Each path is a new rotation, seen through one point. The rows after it are directions, each followed by how far the rotation turns it, in deg/step (0 if it stays put).
Each turn is a multiple of 5 degrees from 10 to 175, or 0.
Each row of a path follows its step; steps can be skipped.
Path 1:
step 2: [  7  -5   2  -1 -13   4  -6  22  -8   6 -12   1   8   4   5   3   2 -10
   8   0  -8  16 -10   2   0  -1   0  -9  -6 -11  -3  -9   3   6  14  -1
   9   6  13  16 -10 -10  -1  10  -1  -2 -18  -2  12  -9]
step 4: [ -5  10  -4  15  -9  -4 -17  -7  -5 -26   2   0 -15   1  -4  -1 -14  -4
  -4  -7  -9   8   6  -7  -1  -2  17  -3  -3   6   1  16   3   6  13   4
   2  21   0   6   2   4  -2 -11   1   4 -12   6   5   1]
step 9: [ 17   5  -4  -6  -6  -1  -3   5 -14  11  -2  13   4  -6  -3  -1  -7  -4
  -9 -12   8  26   4 -15   0   1   8   1   3  10  -3   0 -11   1   9   7
   3   6  -9   2  -5   5  -5  -6  13   0 -14 -12   3  17]
step 11: [ -6   2   0  -1  -5  -4  10  -3   1   0 -13  -8  -5   3 -11  14 -16  -6
  11  -3  14   4 -10  13   4  -2   1 -11  -2  13   4  19  -1  -6  27   7
   3   3   8   5   0   1   1   9  -8 -14  -7   3  -4   7]
step 12: [ -1   4  -1   0  10   3  18   1  -6  13  13  31  -8   8 -15  10  -6   6
  -6   7 -10   0   0  -4  12   6   6  -3   8   6  -6   7 -14  -5   5  -3
   1  12  15   3   1   7   4   1  -3   6  -6  -1  -1  -4]
step 13: [  1  10   9 -11  16   0  -4  -5 -17   2 -11  -7 -13   0  -5   1 -15   2
  -2 -10 -16  16  -8  -3   1  -4  -4 -13   3  10   4  -7  -8   5 -14   7
 -10   9   2  -9   7  14  -3   3   5  -2   0  16  -2  -1]
step 17: [  1  11   4   9  -5   0   8  11   6  -1 -16  -4  -9  -3 -18 -11 -11   0
  -7   9  -6   8  -3  -8  -7 -10  10  -8   2   3  -4  14   5 -10   3 -10
 -14  15  19   2   7   4  -7 -11  -2   2  -4  -3   8 -13]
step 18: [ 13  -1  -2  -6  -1   5  -5   5   1  11 -14   2  -8   9   7   4  -9 -13
 -10   3 -22   1  -8  -1  14  14  -4 -13 -14  10   3  12   7   4   8   7
  13   7   8  -4   8  -3   7   5  16   2 -10  -2  -2  -5]
Directions:
[-1  0  3 -2  1 -2  2  3 -6  2  3 -4 -2  3  3 -1  0 -2  3 -1 -4  1  2  0
 -2  2  1  2 -5  0  2 -1 -1  4 -1 -3  1  6  0 -1  1  2  1 -2  3  0  2 -4
 -1 -1]  70
[ 2 -1 -3 -4  0  2 -1 -2  1  1  0  5  2  0 -2 -1  2 -1  1  0 -3  6  2 -2
  0  4 -2  2  3 -3  1 -4 -3  2 -3  0  2  0  4  3  1  2 -2  2 -1 -4  2 -2
 -1  4]  110
[ 1 -1  0  1  8 -4 -2 -1  4  0  0 -1  2  2 -4 -2  0 -1  2 -1 -2 -1 -1  1
 -1  0  5 -2  1  2 -4 -3  0 -4  0  0  3  4  1  1  1  1 -2  1  0  4  2 -1
  4  2]  80
[-3 -3  3 -4  0 -4 -6 -1 -3 -2 -4  1  3 -1  3  2 -2  3 -1 -4  1  1  0  0
  4  3  2  0 -3 -3 -3  2  4 -1  2  2  1  1  1  1 -1  2  2  2  0 -1 -4 -1
 -2  3]  155
[ 2 -5 -4 -5 -1  2  3  2  1 -5 -1  1 -1 -2 -2  0 -2 -1  1  1  0 -1 -1 -1
 -3  0 -1 -2  0 -2  1  4  3 -2  2 -2  0  3 -5  6  5  2 -3 -3  1  1 -1 -3
 -1  0]  55
[ 1  2  0  0  2  0  2  3  2  5 -4  1  0  1 -1  1  2  0  3  1  7  2 -1 -5
  2  3 -2 -2 -5 -3 -3  3  0  0  0 -2  1  2 -1 -1  1 -1  3 -3 -4 -1  2  0
  4  0]  120
